128 stands for zero in the data rows.
Here are some points, each followed by its number:
[125 141 145 118 142  67 139 118] 0
[152  91 157  89 166 119 169  83] 1
[119 150 135 130 144  61 138  97] 2
[152  91 164  81 172 118 169  67] 3
[154  90 159  86 163 127 172  89] 4
[114 124  86 163  73 185 138 170] 5
[130 112 111 143  81 191 116 189] 6
[122 148 138 120 151  56 140 104] 7
[119 154 105 154 111 171  75 151] 8
[124 113 107 148  80 194 119 182] 9
[156  85 166  78 171 121 168  79] 10
[107 130  80 165  75 175 150 158] 11
[112 156  96 159 107 170  68 151] 12
[115 157 105 157 110 160  68 147] 13
[159  83 161  84 152 139 155 117] 14
[112 129  86 160  73 183 141 163] 15
[119 156 106 154 114 170  69 149] 16
[140 125 160 111 144  67 126 137] 17
[114 151 106 153 114 169  77 149] 18
[109 166 117 140 136  74 129  96] 19
[110 159  95 161 109 167  63 148] 20
[159  85 165  76 166 121 172  85] 21
[114 161 126 138 144  63 135  98] 22
[102 172  89 178  98 168  51 155] 23
[114 151 137 131 145  60 143  97] 24
[113 130  90 152  85 174 147 152] 25
[114 120  98 150  80 180 141 163] 26
[159  88 165  78 177 117 170  74] 27
[137 133 159 106 150  56 134 132] 28
[109 157  99 158 115 158  65 144] 29
Which three points above are nearest to each new point? Their numbers follow each, nearest first.
[105 166 117 144 134  74 128  94] 19 22 2
[124 119 106 147  78 190 117 176] 9 6 26
[129 138 151 112 150  62 142 111] 0 7 28
[107 167  89 173 102 171  53 158] 23 20 12
[107 164  89 170  97 173  58 159] 23 20 12
[122 146 116 142 128 158  86 129] 18 16 8
[154  87 159  85 154 146 150 124] 14 4 21
[128 140 145 121 147  68 141 123] 0 7 28
[133 131 157 111 148  53 140 123] 28 0 17
[123 121 104 155  80 196 118 178] 9 6 5
[121 120 102 146  84 192 116 176] 9 6 26
[122 140 119 144 124 158  88 127] 18 8 16
[159  86 164  86 152 138 153 117] 14 4 21
[158  81 163  86 154 140 156 121] 14 4 21
[108 165 115 150 131  88 129 101] 19 22 2
[103 171  90 173  98 166  54 152] 23 20 12
[102 171  91 172  98 166  54 152] 23 20 12
[104 170  90 172  97 172  59 159] 23 20 12
[104 133  81 165  73 173 152 158] 11 15 25
[143 126 165 106 144  65 130 144] 17 28 0
[107 166 122 145 138  70 131  96] 19 22 2
[101 137  77 161  82 170 142 153] 11 25 15
[110 130  83 165  78 179 149 158] 11 15 25
[124 120 104 149  76 191 115 177] 9 6 26
[123 144 116 137 125 158  88 130] 18 8 16
[121 114 101 147  79 197 119 182] 9 6 26
[107 168  88 175  96 171  61 159] 23 20 12
[133 131 156 113 147  55 138 124] 28 0 17
[121 117 101 146  81 196 119 180] 9 6 26
[127 112 106 145  83 190 129 170] 9 6 26
[154  85 156  92 148 143 155 125] 14 4 1
[107 167  89 173 102 171  54 159] 23 20 12
[108 170  88 174 101 169  57 153] 23 20 12
[108 166  92 171  98 169  55 153] 23 20 12
[101 173  89 176  94 166  57 156] 23 20 12
[124 118 100 152  77 195 120 177] 9 6 5
[155  94 155  97 149 140 149 120] 14 4 1
[113 129  86 157  71 182 143 163] 15 5 11
[111 163 122 144 138  76 130  97] 19 22 2
[149 116 173 104 151  63 131 140] 17 28 0
[113 158 127 135 141  67 137  94] 22 2 24
[137 128 157 113 150  67 124 138] 17 28 0
[125 139 141 122 147  62 137 120] 0 7 2
[105 175  86 182  95 164  54 153] 23 20 12
[106 168  91 176 101 168  52 152] 23 20 12
[111 166 117 140 139  71 135  94] 19 22 2
[150 116 173 104 150  63 130 141] 17 28 0
[115 159 128 136 145  62 136  99] 22 2 24
[128 134 153 118 147  66 140 123] 0 28 17
[157  87 161  87 152 143 158 115] 14 4 21
[111 163 123 144 138  76 131  97] 19 22 2
[158  85 162  90 156 138 156 121] 14 4 21
[112 131  85 158  71 181 145 161] 15 11 5
[110 164 120 138 138  72 130  98] 19 22 2
[132 136 147 119 146  64 136 125] 0 28 17
[101 134  76 160  80 170 149 153] 11 25 15
[133 132 161 113 152  52 135 123] 28 17 0
[150  89 155  92 156 140 160 112] 14 4 1
[135 138 161 110 154  52 139 122] 28 0 17
[116 117 101 153  85 184 131 163] 26 5 15
[137 132 159 107 151  51 132 127] 28 17 0
[141 125 161 111 145  66 124 141] 17 28 0
[115 156 123 135 139  68 134  98] 22 19 2
[146 120 171 107 145  58 125 147] 17 28 0
[159  83 161  84 152 139 154 118] 14 4 21
[104 170  94 173 102 159  58 151] 23 20 12
